X: rows in several groups, each row roughly a mix of its group's directions (some rows in no group)
X (100 x 10)
[[-26  -1 -46  -1  -2 -29   2  10   3  54]
 [  2 -18  33  18 -51 -27  23  -4  -7 -32]
 [ -9 -42  -5   2  -1  -7 -13  38  56  -4]
 [ 32  -4  50  -3 -22 -13  20  -2 -21 -40]
 [  0 -19  20  13 -56  18   6 -17  44   7]
 [ -2 -44 -15 -16   7 -16 -14  36 -12 -47]
 [ 18 -19  55  23  32   1  -4 -22  31   6]
 [-29 -36 -32  -5 -22 -41  -9  35  -7  -2]
 [ -5 -31   1  13 -57 -16  14  19  15 -35]
 [ -3 -30  40 -15 -47 -24  -5   4  26 -21]
 [-12 -42  24  24  18  -7 -35   5  43  13]
 [ -3 -26  24  26 -14  15 -39 -27  45  11]
 [ 40  20 -37 -25  16  21  15  42   4  -7]
 [ 23  35  24  21  43  24  -3 -30 -22  14]
 [  8 -18  49  28  18  16 -32 -37  12   3]
 [-10  20  -5  18  36  25 -10 -43   7  44]
 [ 17  -5  52  -6  -5 -20 -43  -7  34   8]
 [  3  17  43  12  57  18 -12 -15 -19  11]
 [-20 -34 -49 -23 -18 -34  -3   6 -22 -13]
 [ 15 -28 -47 -27  11  11  -5  32  36 -15]
 [-15   2 -73 -18 -13  12  -4  18 -14  -2]
 [-32  13 -42   7  27  13 -12  -8  12  50]
 [ 10   5 -13 -18 -53   5  47  16  26  -9]
 [ 10  37  13   8  30  39  -4 -37 -31  16]
 [ 43  28  17 -33   8   4   7  44  -9 -23]
 [ 10 -12  -1  32  33 -13 -15 -13   9  61]
 [ -6   4 -68 -19 -32  11  16  -8 -12   1]
 [ 19  24  36  21  41  28  11 -22 -29 -10]
 [-14  32 -11  12 -21  24  -3 -50 -18  37]
 [-12  32 -27  12  14  21   9 -37 -13  50]
 [ 13 -10  -9 -32 -44  15 -30   3  30 -37]
 [-19 -25 -38 -22 -47 -24  -4  20  25   1]
 [ 23  23  47  -1  47   6 -11 -17 -25 -13]
 [  2  12  31  20 -10  44   9 -50 -14  21]
 [-19   3  44  -5  44 -15 -40   4  -3  24]
 [-14 -20 -27 -24   0 -49  -8  42 -23   4]
 [ -5  -7  -1  18  37   5 -60 -28  22  12]
 [  4   6  51  -9  47  14 -37   3   5 -14]
 [ -4  11 -47 -15 -17 -19   8  10  56  14]
 [-30  13 -56  -2 -17  34 -20  -7  -7  25]
 [-31   0 -56  -2 -15   3  35   1 -25  22]
 [-12  20 -56  17   4  20  17 -13  -9  42]
 [ 37  -1  36 -10 -38  -5  26  -3   4 -42]
 [  8   8  19  23  45  37  23 -12 -36 -18]
 [-16  -1 -17 -14 -33 -36 -20  -3  23  51]
 [ 17  20  16  32  18 -46   4  -8   9  46]
 [ 21  -2  39   2 -53 -35  15 -12   7 -17]
 [ -3 -32  33  20 -46 -23  19 -24  14 -19]
 [-19 -38 -32 -20  -3   8  -3  42  13 -39]
 [ 20  31  25   8  -4  26   4 -58 -24   3]
 [-39 -38 -40 -13   2 -12  13  24  23 -22]
 [  7  32 -10   8  58  13 -26  -7  -7  33]
 [ -9   2  64  14 -14 -29   7 -18   7  30]
 [-21  21 -64 -14  -5  15 -10  11 -33   4]
 [-18   4  -5  11  64  26  -7  -5 -25  28]
 [ 12   3 -56 -18  34  30 -12  19  -6 -22]
 [ -8  30 -29   5  16  46 -11 -41   1  28]
 [ 14 -14  -4 -20 -49 -19  14  33  14 -40]
 [ -4  -1   4 -26 -44 -51  21  18 -16  18]
 [ 18  -4 -45  -7   4  48   2 -12   8 -43]
 [ 28  -8  57  -5 -12   2 -35 -14  27 -19]
 [ -7   8 -15 -21  26  50 -43 -21  -7  19]
 [-17 -43  12  -1 -36 -42  -5  28  15 -18]
 [ -1   6 -38   4   2  25  42  15 -27 -44]
 [-14  27 -18   8  40  32  -2 -32 -19  37]
 [  5 -29  58  -7 -12 -27 -11  -2   6 -38]
 [  1   8 -18   0  60  49 -17 -10  -3   1]
 [-21  -3  11  30  25   0 -17 -30  25  53]
 [  7  13 -36  11 -56  15  38   0  -8 -17]
 [ -4  36 -18  12  41  24  29  -5 -42  -2]
 [  4  43  24   3 -51  19  26   3  11  22]
 [ 22  10 -28 -21  41  21 -17  46  -3 -20]
 [ -6 -24 -17  16 -57  -6  14  19   2 -41]
 [  8  43  12   7  -2  28  29 -36 -40  -5]
 [-14 -15 -58  -4  -1 -19 -16  18  20  40]
 [ -9 -36 -10   3 -41 -13  -2  40  23 -35]
 [  1  26  -2  27   9  34  16 -31  24  47]
 [-30 -23 -44  -3  20   7 -15  38  31  17]
 [ -3 -45  27  -6 -16 -25 -16  18  17 -46]
 [  1  23 -33 -12  43  29 -10  -5  11  45]
 [ -7  17 -50 -22  10  10 -29  14 -40 -24]
 [-17 -11   7  17  66 -14  -3  11   6  35]
 [-23 -54   4  16   4 -21 -26  27  30 -17]
 [-10  -3 -52  21  28  -1  40  24 -22   0]
 [  8  24 -24  35  30  31  19 -25   2  38]
 [  1  15  40  51  -4   4  22 -22  13  34]
 [ -9  -5  25  23  60   2 -28 -17 -18  21]
 [  5   9  44 -13  44 -24 -11 -27 -17  28]
 [ 30   6  65  19   3   6  -6 -33   0  -3]
 [ 10   3  10 -15 -50 -22  45  23 -19 -20]
 [ 10   3  12  30   1 -33   1 -24   7  62]
 [-38 -34   0 -14 -16 -37 -19  15  26  32]
 [ 21 -16  51  -9 -22 -11 -34  -4  35 -18]
 [ 22  18 -10   1  -2  53  15 -19 -24 -42]
 [ 15  -8  62  11  39   5 -28  -9   8   3]
 [-32 -29 -47 -19 -36 -11 -11  20  19   5]
 [ 14  32  23  11  13  28   9 -56 -20  17]
 [ -1  11 -31  -7 -49  22  37 -19 -23 -19]
 [-25  -6 -46  -2  46   9 -20  23  15  22]
 [ -1  18   4   4  55  44   3  -2 -31 -19]]

which group is each row in? (one row of each group first)
[-10  -8 -33  18  62   9  -5  17 -10  27] : Y
[ -3  24 -28 -18 -27  33  14  -1 -52 -16] : B
[ 22  50 -11  20  -3  31  32 -17 -30   5] : L

[  8  30  -8  15  29  42  17 -31 -39   9] : Y
[-12  -9 -13   9  39 -23 -10  32  15  54] : L
[  5 -27  47 -11 -23   0   2  10  11 -53] : Y
[  0  31  -1  13  68  16   1   5 -26   5] : Y
[ -6 -20  32  -2 -35 -53   5  21 -18 -20] : L
[  8  -1  53  29  30   0  -8 -40   0  20] : B
[-24 -34  -9  31 -50  -3   5 -10   3 -37] : L
[-20  -7 -65 -14  -9  21  19  22 -13 -16] : Y
[-21 -29  -7 -21   3  -3   6  46   8 -52] : Y
